[[143 138 108 122 139 135 117 119 122 142 139 150 145 122 125 119]
 [142 138 107 119 136 138 122 117 123 142 140 148 148 125 128 123]
 [141 135 128 138 146 124 112 133 126 137 134 148 130 121 121 118]
 [143 138 106 119 137 138 120 117 122 142 141 150 148 124 127 121]]
:
[[143 138 108 122 139 135 117 119 122 142 139 150 145 122 125 119]
 [141 135 128 138 146 124 112 133 126 137 134 148 130 121 121 118]]

[[143 134 140 121 131 135 126 132 136 132 113 108 145 135 132]
 [115 145 129 129 131 126 134 124 158 115 129 129 138 111 121]
 [118 125 116 129 144 132 130 136 137 123 120 139 121 123 122]]
:
[[143 134 140 121 131 135 126 132 136 132 113 108 145 135 132]
 [118 125 116 129 144 132 130 136 137 123 120 139 121 123 122]]

[[113 129 138 134 145 113 140 142 141 113 128 112]
 [137 105 131 148 112 108 132 118 130 127 109 112]
 [121 112 146 117 146 125 134 132 149 137 112 134]
 [113 122 133 134 130 114 114 148 147 140 136 110]]
:
[[113 129 138 134 145 113 140 142 141 113 128 112]
 [121 112 146 117 146 125 134 132 149 137 112 134]]

[[124 135 124 133 129 133 126 138 122 131 132 131 128]
 [105 112 131 131 133 141 117 134 136 140 110 126 106]]
:
[[124 135 124 133 129 133 126 138 122 131 132 131 128]]

[[158 118 114 120 146 125 136 117 113 122 145 118 133]
 [124 100 105 141 127 107 132 138 136 117 143 121 130]
 [153 109 109 125 142 118 137 122 117 119 148 117 133]]
:
[[158 118 114 120 146 125 136 117 113 122 145 118 133]
 [153 109 109 125 142 118 137 122 117 119 148 117 133]]

[[124 122 130 136 134 137]
 [114 143 106 118 105 130]
 [134 123 125 123 136 149]
 [124 145 111 125 126 127]
 [138 113 140 149 117 128]]
:
[[124 122 130 136 134 137]
 [134 123 125 123 136 149]
 [138 113 140 149 117 128]]

[[122 124 121 129 136 118 128 125 129 137 125 143]
 [134 127 133 133 110 133 131 111 124 122 126 123]
 [130 124 125 121 137 145 131 123 133 111 131 121]
 [125 131 153 144 134 134 134 138 145 131 127 139]
 [128 136 144 147 131 123 127 140 143 143 132 133]
 [126 133 120 118 147 128 121 150 132 128 135 119]]
:
[[122 124 121 129 136 118 128 125 129 137 125 143]
 [130 124 125 121 137 145 131 123 133 111 131 121]
 [128 136 144 147 131 123 127 140 143 143 132 133]]
---
[[121 134 117 137 137 106 123 119 111 105]
 [107 123 100 141 142 106 116 120 104 106]
 [128 139 125 132 135 113 130 117 119 104]]
:
[[128 139 125 132 135 113 130 117 119 104]
 [121 134 117 137 137 106 123 119 111 105]
 [107 123 100 141 142 106 116 120 104 106]]

[[132 127 126 128 128 132 131 107 128 128 128 133 131 136 135 120]
 [122 128 128 129 128 135 123 134 128 127 127 120 132 114 117 130]
 [126 128 127 129 128 123 131 122 128 129 154 126 125 122 123 123]
 [130 128 127 128 128 130 130 115 128 128 131 130 129 132 132 123]
 [127 128 127 128 128 144 125 114 128 127 110 127 137 127 127 124]]
:
[[127 128 127 128 128 144 125 114 128 127 110 127 137 127 127 124]
 [132 127 126 128 128 132 131 107 128 128 128 133 131 136 135 120]
 [122 128 128 129 128 135 123 134 128 127 127 120 132 114 117 130]
 [126 128 127 129 128 123 131 122 128 129 154 126 125 122 123 123]
 [130 128 127 128 128 130 130 115 128 128 131 130 129 132 132 123]]

[[148 123 141 106 140]
 [116 117 127 117 139]
 [138 138 121 116 150]
 [117 113 122 138 129]]
:
[[117 113 122 138 129]
 [148 123 141 106 140]
 [116 117 127 117 139]
 [138 138 121 116 150]]

[[125 131 131 115]
 [127 131 129 122]
 [128 127 129 126]
 [134 123 121 156]
 [126 131 130 120]
 [127 130 130 122]]
:
[[127 130 130 122]
 [125 131 131 115]
 [127 131 129 122]
 [128 127 129 126]
 [134 123 121 156]
 [126 131 130 120]]

[[128 133 114 129 129 111]
 [128 124 150 125 123 149]
 [128 125 138 127 126 142]
 [128 124 147 126 125 147]
 [127 120 155 126 128 146]
 [128 119 154 126 129 145]
 [129 136 103 131 127 110]
 [129 136 100 131 128 111]
 [145 120 101 147 144 117]]
:
[[145 120 101 147 144 117]
 [128 133 114 129 129 111]
 [128 124 150 125 123 149]
 [128 125 138 127 126 142]
 [128 124 147 126 125 147]
 [127 120 155 126 128 146]
 [128 119 154 126 129 145]
 [129 136 103 131 127 110]
 [129 136 100 131 128 111]]

[[142 114 137 114 117]
 [137 126 116 125 125]
 [130 125 144 126 126]
 [128 148 106 147 144]
 [126 127 116 126 126]
 [124 122 120 121 122]
 [116 138 122 141 139]]
:
[[116 138 122 141 139]
 [142 114 137 114 117]
 [137 126 116 125 125]
 [130 125 144 126 126]
 [128 148 106 147 144]
 [126 127 116 126 126]
 [124 122 120 121 122]]
---
[[137 155]
 [123 145]
 [108 129]
 [116 109]]
:
[137 145]

[[113 149]
 [146 136]
 [148 129]
 [107 152]]
:
[113 136]

[[140 138 117 128 123]
 [134 142 132 129 138]
 [121 130 104 119 118]]
:
[140 142 104]

[[151 119 117]
 [136 112 112]
 [136 113 113]
 [118 143 143]
 [120 144 144]]
:
[151 112 113]

[[107 111 147 140 145]
 [142 101 135 115 114]
 [105 146 142 152 156]
 [128 156 145 138 109]]
:
[107 101 142 138]

[[141 112 120 139 110]
 [115 128 134 153 132]
 [135 101 121 132 136]
 [135 111 125 139 151]]
:
[141 128 121 139]
